In the rows, zero is written as 128.
name the system of each run:
q603, trace 1 (8 x 20):
[[147 104 164 112 166  70 135 127 105 112 194 134  88 119  85  52  65 154
  160 103]
 [ 82  82 144 152 156 127 129  85  94 175 174 101  74 125  89  83 124 160
  175  86]
 [135 131 150 141 213 134 139  88  86 146 134  80 132 145 131  90 138 128
  192  77]
 [170 142 152  91 156 120  93  80  73 133 151 118 133 138 107  59 119 145
  188 126]
 [113  81 140  93 190  83 108 101 104 128 174 122 108 123 108  90 101 149
  176 142]
 [131 109 156 143 174 104 150 116  99 133 175 117  90 132 103  74  94 143
  159  73]
 [111 120 144 139 155 144 115  80  84 167 149  97 105 132  96  80 139 149
  182 103]
 [140 119 144 107 202 111 123  89  99 130 142 100 139 138 134  94 129 131
  189 109]]
q779, trace 2 (8 x 20):
[[134 175 132 157  99 163 141 136 115 127 134 101 126 119  91  72 114 131
  147 120]
 [116 103 116 100 122 117 114  78 146 143 110 112 148 135 164 144 172 134
  159 137]
 [172 122 152 137 161  97 132 170 100 116 133 141 136 143 149 113  92 130
  116 126]
 [110 135 133 113 109 142  96 105 124 149 141 142 100 110  67 113 133 145
  123 142]
 [ 94  99 106 127 159 126 158 116 138 108 141 114 125 132 161 152 127 111
  145 100]
 [166 163 139 151 106 146 133 146  96 126 126 116 142 138 124  81 111 132
  139 127]
 [113 110 128  97 130 112  96  92 146 153 114 125 134 122 124 138 161 142
  144 158]
 [146 110 138 131 163 102 150 154 115 104 148 143 121 139 150 131  96 120
  116 101]]
q368, trace 3 (8 x 20):
[[186 144 137 101  89 106 101 162 109 102 131 159 150 132 134  99  94 135
  114 176]
 [ 79  83 132 129 116 100 112 132 161 159 140 141  89 105  89 144 129 154
  105 155]
 [113 120 118 165 150 148 175 144 120 114 140 126 110 141 153 155 116 106
  112  64]
 [140 183 122 139 106 186 108 117 102 141 100 111 152 132 110 114 153 124
  139 142]
 [128 117 122  83 140  83 126 110 180 112 111 121 156 119 152 143 145 126
  143 155]
 [160 120 136 132 105 113 127 171 100 109 152 165 117 138 137 119  84 130
   95 128]
 [ 79 121 126 151 121 150 113 121 135 169 125 123  98 112  81 140 148 143
  116 141]
 [125 130 114 133 154 133 169 123 147 101 123 113 141 136 170 151 133 102
  135  82]]
q579, trace 4 (8 x 20):
[[156 180 141 159  79 188  95 146  83 159 104 153 120 137  91 127 139 135
   81 132]
 [ 63 123  98 106 166 142 127  98 183 129 102 101 143 108 125 180 171 109
  142 149]
 [182 161 120 124  96 122 166 169 137  65 127 147 155 140 174 127  93  99
  103 103]
 [101 121 127 148  66 141  87 145 135 178 108 126 123 114  94 122 148 159
  113 203]
 [105 103 127 132 175  99 165 126 181 123 112 132 120 128 161 194 148 110
  101  76]
 [175 196 128 149  84 186 119 161  83 115 116 149 139 141 116 116 113 114
   93 127]
 [ 67 116 105 110 125 128 111 104 185 149 102  99 140 101 109 152 169 136
  148 185]
 [166 127 125 130 122  99 178 161 149  80 130 152 139 146 189 156 103 102
   95  79]]
q721, trace 5 (8 x 20):
[[106 138 106 130 121 167 117  86 132 157  89  85 163 135 152 140 184 123
  167 146]
 [184 135 144  98 162  83 131 146 139  95 111 132 170 142 173 128 116 117
  131 140]
 [141 122 136 110  84 121  92 141 108 130 154 171 102 120  90 110  99 149
  100 159]
 [ 64  98 120 146 154 127 147 127 162 143 139 119  94 110 106 159 135 129
  117 112]
 [150 169 125 162 116 165 163 137 113 118 115 112 141 144 150 121 130 109
  129  80]
 [134 135 120 105 106 135  92 106 125 145 105 115 159 129 133 120 157 138
  153 183]
 [143 106 142 106 166  74 136 143 152 108 133 147 129 127 146 144 110 126
  112 126]
 [129 140 129 147  90 156 122 148  97 130 148 151  99 127  96 114 103 134
  102 120]]
q368, trace 6 (8 x 20):
[[173 161 121  84 193 162  98 149  42  63 157 176 138 147 126 139  74  92
  113 131]
 [ 76 152 123 113 109 132 118 117 169 126 152 101 107  76  30  72 112 146
  159 176]
 [114  64 113 152 102  83 195 124 156 114 149  99 126 142 209 119 120 127
  161  75]
 [185 149 164 178 117 158  92 153  51 187  97 133 137 161 132 108 141 149
  109 136]
 [103 124 137  69 189 105  97  63 174 145 112 137 120 111  95 168 174 129
  129 128]
 [151 131 110 111 147 133 156 157  88  52 178 148 129 138 154 110  59 100
  136 103]
 [105 144 137 160  80 148 109 130 127 174 125  97 115 105  65  72 136 161
  149 173]
 [118  77 129 121 153  76 162  99 173 135 120 111 133 139 192 157 156 127
  145  81]]
q779, trace 7 (8 x 20):
[[160  65 168 132 119  55 136 154  89 123 205 176  64 134 115  74  52 164
  111  86]
 [ 49 107 120 163 145 197 103  81  67 191 160 101  72 122  61 106 146 149
  162 110]
 [129 143 119 111 213 128 175  77 135  94 130  70 162 139 169 111 142  99
  207  66]
 [209 149 138  91  90 125  87 124  56 105 143 136 166 151 147  52  96 142
  170 172]
 [ 83  52 138  92 162  64  84 107 146 163 150 126 106 106  98 116 128 168
  158 194]
 [132  91 147 149 165 103 174 125  96 113 188 140  76 141 134 101  82 131
  134  32]
 [108 159 116 145 121 209  97  89  56 159 138  94 125 133  86  81 140 136
  181 138]
 [127 108 124  78 192  80 139  80 163 107 125  88 167 127 169 118 145 120
  198 133]]
q661, trace 8 (8 x 20):
[[158 125 147 109  75  85 109 148 140 125 141 153 121 116 105  88 102 154
  115 165]
 [ 86  77 138 149 137 109 131 119 142 169 139 135  86 124 118 152 141 147
  110 107]
 [137 158 132 167 160 166 158 145 103 122 121 115 128 141 132 133 123 109
  122  80]
 [134 169 110 104 105 160 108 105 137 123 102 118 157 122 121 131 156 119
  140 157]
 [128  92 117  97 135  88 129 136 142 101 141 136 140 128 160 134 109 127
  138 154]
 [148 129 152 147 103 116 123 152 115 143 140 146 102 128 104 104 107 148
  105 119]
 [ 90 121 125 142 144 146 129 108 143 157 117 116 113 121 111 154 157 130
  123 115]
 [144 147 117 130 147 143 150 136 116  97 127 120 148 141 157 133 117 104
  136 108]]
q603, trace 9 (8 x 20):
[[163 124 143  65  59  51 135  81 203 106 143 155 119 109 120  97 130 147
  129 102]
 [ 95  54 116 173 134 144 117 168  59 155 156 148  97 152 164 157 103 137
  106 137]
 [126 192 159 159 172 135 148 136 174 149  94  97 129 104  67 117 150 126
  118 107]
 [135 123  98  80  92 155 117  62 104 107 138 145 134 147 165 144 150 113
  147  96]
 [134 128 126 144 151 125 119 188 105 115 126 112 154 127 133 107  93 130
  140 196]
 [132 121 152 110 105  77 137 105 186 138 130 139 107 111 105 121 139 146
  115 104]
 [114 102 117 151 136 160 128 134  77 138 142 140 109 149 152 153 123 121
  116 104]
 [129 176 137 140 148 145 127 135 144 133 106 103 145 113  90 110 137 126
  138 146]]
q238, trace 10 (8 x 20):
[[135 102 138  54 167 107  54  73  75 135 165 140 122 125  91  86 117 152
  179 176]
 [ 88  77 146 129 193  74 151 138 136 118 191 123  76 106  86  96  74 143
  146 107]
 [110 136 137 185 123 164 167 109  94 151 163  94  88 133  99  73 117 137
  162  51]
 [109 132 135 148 184 153 118  87 104 175 104  66 148 137 128 107 170 136
  192 130]
 [172 131 154  85 204  97 110  99  95 113 142 121 144 139 133  91 114 129
  174 119]
 [112 101 139 109 139 119  98 106  87 138 181 139  88 118  76  79  95 155
  155 136]
 [ 79 100 138 159 180 115 160 121 140 146 155  94  94 116 101 109 120 137
  156  88]
 [142 150 135 154 153 159 147 105  82 137 138  92 130 145 130  85 130 124
  174  78]]
q579, trace 11 (8 x 20):
[[114  87 140 127 142  69 107 139 208 184  52 123 159 125 169 206 198 145
   94 187]
 [170 161 131 120 131 144 129 175 125  90 115 211 116 141 138 210 109  92
   17  93]
 [ 57 185  90 157  83 215 112 155 148 133 108 117 121  89  50 150 140 117
   99 188]
 [ 97 134  97 134 103 111 203 122 236  95  95  94 156 116 184 171 162  99
  132  90]
 [198 160 131 162  40 146 117 188 105 134  82 151 169 158 182 135 131 128
   79 161]
 [ 78 112 130 120 144 117  85 134 189 177  78 140 127 104  94 202 178 142
   80 196]
 [131 159 107 128 131 148 180 155 159  66 128 169 119 130 150 195 111  78
   60  61]
 [111 189 103 171  42 201 117 167 129 141  94 106 149 111  93 113 139 127
  114 187]]
q709, trace 12 (8 x 20):
[[ 76  72  93 148 106 108 169 159 153 100 155  97 128 120 168 121  97 126
  158 151]
 [165 142 169 183  94 112 148 143 136 173 104 114 120 140 126  98 141 151
  112  91]
 [114 113 125 105 146 148  84  90 111 165 108 148 122 139 129 177 172 131
  112 136]
 [139 155 125 118 190 130 136 160 123  86 128 126 149 125 128 135  99 103
  125 143]
 [130 146 118 115  63 136 131 125 141 108 146 141 117 113 105 100 110 130
  124 131]
 [ 95  84 118 147 121 113 146 129 148 146 127 108 125 131 158 140 139 136
  141 132]
 [164 150 156 153 143 129 129 142 112 148 107 132 132 142 130 126 135 130
  109 106]
 [116 134 117  98 128 146  95 107 123 130 124 145 125 121 109 149 140 126
  119 153]]
q721, trace 13 (8 x 20):
[[138 128 113  64  83 122  95  70 125 109 148 128 140 122 122  85 130 139
  178 154]
 [114  60 138 134 167  67 145 155 129 125 159 124 114 131 155 120  95 142
  141 130]
 [149 153 161 167 122 143 126 134  94 161 139 132  95 130  81  87 117 146
  117  91]
 [ 91 118 115 112 169 157 109  73 114 149 125 109 126 129 120 146 163 126
  160 121]
 [159 148 128 120 167 120 153 142 114  81 139 112 153 136 152 102  95 108
  156 113]
 [138 117 134 108  83 117 100 107 112 138 150 133 117 123 104  79 117 154
  151 151]
 [ 99  81 139 137 181  96 137 124 133 148 141 120 105 128 132 139 126 137
  135 109]
 [152 163 142 153 140 161 135 134  86 128 137 126 120 138 111  99 113 123
  131  91]]
q709, trace 14 (8 x 20):
[[133 137 155 145 211 177  79 133  10 155 164 144  93 142  64 101  93 138
  130 125]
 [ 81 176 106  74 164 151 135  54 169  96 144  87 131  89  62  97 143 110
  195 120]
 [166 105 109 118 100 118 172 107  93  80 164 107 151 160 213  76  99 117
  195  78]
 [155 100 172 133 106  85  77 114  98 197 131 114 123 132  99  54 134 188
  165 176]
 [112  94 152  93 223  87 130  67 145 142 147 136  93 127 115 153 144 129
  138  60]
 [145 158 122 141 157 190 123 133  27 102 169 129 118 146 109  84  81 113
  155 101]
 [ 99 141 118  90 109 123 116  67 165 133 131  79 142 100  90  73 151 144
  203 160]
 [166  83 138 115 151  76 165 103 115 110 151 124 132 159 204 112 117 126
  162  62]]
q661, trace 15 (8 x 20):
[[184 137 147 152 102 117 121 202 107 122 116 183 126 144 147 151  97 128
   48 137]
 [ 73 143 117 136 115 156 109 144 173 149 104 152 105  98  72 189 151 126
   66 158]
 [104 127  90 144 123 143 190 162 159  70 134 135 132 130 175 178 107  87
  100  89]
 [156 169 117 160  35 159 125 177 133 130  93 133 153 131 137 124 130 128
   92 168]
 [101  94 122 117 129  87 123 144 198 141  91 141 138 116 152 197 157 130
   88 165]
 [158 136 130 148 122 134 149 189 108  95 139 178 113 142 145 161  87 108
   59  99]
 [ 87 163 108 151  78 177 117 147 159 147  99 131 121 102  80 157 151 126
   86 166]
 [107 106  97 128 129 108 179 149 185  86 116 126 146 127 190 182 129  99
  111 111]]
q238, trace 16 (8 x 20):
[[109 106 111  93  96 144  85  64 114 156 121 120 136 133 139 129 169 143
  166 158]
 [142 104 146 126 202  80 136 171 125 109 136 130 137 130 144 132  93 125
  125 144]
 [141 151 141 129  80 145 123 108 112 135 152 149  93 123  81  94 116 141
  116  91]
 [ 67  96 108 146 157 143 136 117 141 149 120  98 125 124 138 158 151 127
  147 136]
 [178 166 143 134 153 127 148 143 112 102 122 117 152 140 143  98 111 113
  141 105]
 [123 114 127 103  95 130  87  92 114 155 133 135 120 126 108 111 145 150
  144 157]
 [113  98 135 132 185  95 148 149 143 120 138 126 119 125 137 147 111 124
  123 118]
 [148 161 132 144 101 159 135 127  98 123 142 132 113 131 106  97 114 127
  125  98]]

runs to name:
trace 17 (2 x 20):
[[121 110 176 172 179  99 165 106 130 170 152 118  69 131  92 105 128 150
  126  28]
 [134 164 110 115 152 212 103  74  45 128 135 123 133 152 124 125 145 108
  159  93]]
	q779
trace 18 (2 x 20):
[[139 111 125 146 139  99 164 164 152 108 116 119 151 140 185 148 118 114
  122 120]
 [158 157 152 145  85 139 103 143 116 156 114 147 118 128  94 110 131 145
   96 139]]
	q779
trace 19 (2 x 20):
[[ 91 150  92 109  87 173 155  58 152 110 141 112 116 120 120 133 157 109
  156  67]
 [138 110 109 148 114 133 139 153  99 119 122  87 175 149 195 100 117 127
  178 167]]
	q661
trace 20 (2 x 20):
[[142 175 134 132 129 150 158  81 139 125 121  96 135 131 123  99 151 119
  163  63]
 [157 127 114  98 128 139  93 116  88 119 114 127 170 149 174 127 137 123
  153 169]]
	q779
trace 21 (2 x 20):
[[ 99 178 107 130 154 188 116 143 102 102 140 109 134 106  69 102 103 112
  150 165]
 [114 123 119 119  91  90 169 108 199 112 127  91 141 110 144  99 137 132
  166 119]]
	q368
trace 22 (2 x 20):
[[137 117 163 195 128 102 145 198 133 162 119 132 108 125 113 122 106 149
   83 130]
 [127 158 131 130 114 162 133  83 141 151 104 139 113 135 118 165 176 118
  101  68]]
	q238
trace 23 (2 x 20):
[[136  79 177 124 139  72  98  75 139 208 118 136  96 136 116 127 174 173
  126 102]
 [137 135 137 145 224 165 122 151  52 120 140 146 116 152 128 157 106 106
  107  95]]
	q721
trace 24 (2 x 20):
[[162 154 126 103 153 153  87 117  60 120 127  97 176 142 134  73 119 130
  196 187]
 [131  85 162  82 157  43 103 100 160 143 152 134 111 109  97  93 119 163
  153 151]]
	q238
trace 25 (2 x 20):
[[ 65 100  96 121 160 140 157 101 134 105 163  90 117 116 130 117 116 118
  183 115]
 [170 134 148 159 119 113 156 133 106 134 132  94 144 147 156  65 116 140
  170 101]]
	q603
trace 26 (2 x 20):
[[147  80 129  98  25  73  90 148 143 135 141 175 118 123 140 117 111 164
   98 193]
 [ 86  74 156 185 165  89 147 175 152 175 133 139  78 119 107 162 120 149
   73 112]]
	q661
trace 27 (2 x 20):
[[117 130 159 138 160  87 137 189 187 125 130 192  73  97  61 185 101 127
   18 112]
 [ 63 157  79 159  76 225 166 111 132 114 140 136  89 120 104 174 140  93
   93  61]]
	q603
trace 28 (2 x 20):
[[154 166 150 119 117 133 110 126 146 143 102 167 115 125  94 158 148 128
   68 111]
 [ 86 117  89 118 139 161 125 145 124 103 134 141 132 122 138 176 119 105
  112 158]]
	q709
trace 29 (2 x 20):
[[161 160 124  82  89 114 122 129 166  91 118 181 130 121 123 161 126 114
   71 122]
 [ 82  89  97 151 103 137 133 181 126 116 143 139 117 121 138 154 100 127
  102 176]]
	q709
trace 30 (2 x 20):
[[ 72 132 100 151 141 173 142 123 110 124 147  73 129 115 108  93 117 123
  187 146]
 [168 149 141 120 111 106 153  88 152 127 113  98 154 139 158  92 153 130
  168  84]]
	q709
trace 31 (2 x 20):
[[146 199 130 131 168 179 116 138 118 122  91 131 150 129 103 157 145 101
  103 126]
 [118 147  98  72  96 128 123 105 170  83 129 133 148 106 124 132 128 112
  138 158]]
	q368
trace 32 (2 x 20):
[[168 123 138 106 126  89 140 125 124 100 147 119 146 135 152  79 102 132
  164 126]
 [128  92 148 122 112  99 109 107 114 158 154 137  96 129 109  96 120 159
  140 124]]
	q709
trace 33 (2 x 20):
[[ 41  65  59 133 115 194  99 145  56 116 170 124 120 129 145 147  98 121
  154 205]
 [146 161 160 161 163  66 198 164 220 115  98  73 155 106 126  93 124 126
  145 106]]
	q603
trace 34 (2 x 20):
[[ 63  72 112 140 158 128 135  88 113 152 159  69 118 123 132  90 134 147
  213 135]
 [171 130 174 157 199  94 149 133  94 144 138  91 132 145 131  63 106 142
  174  92]]
	q238
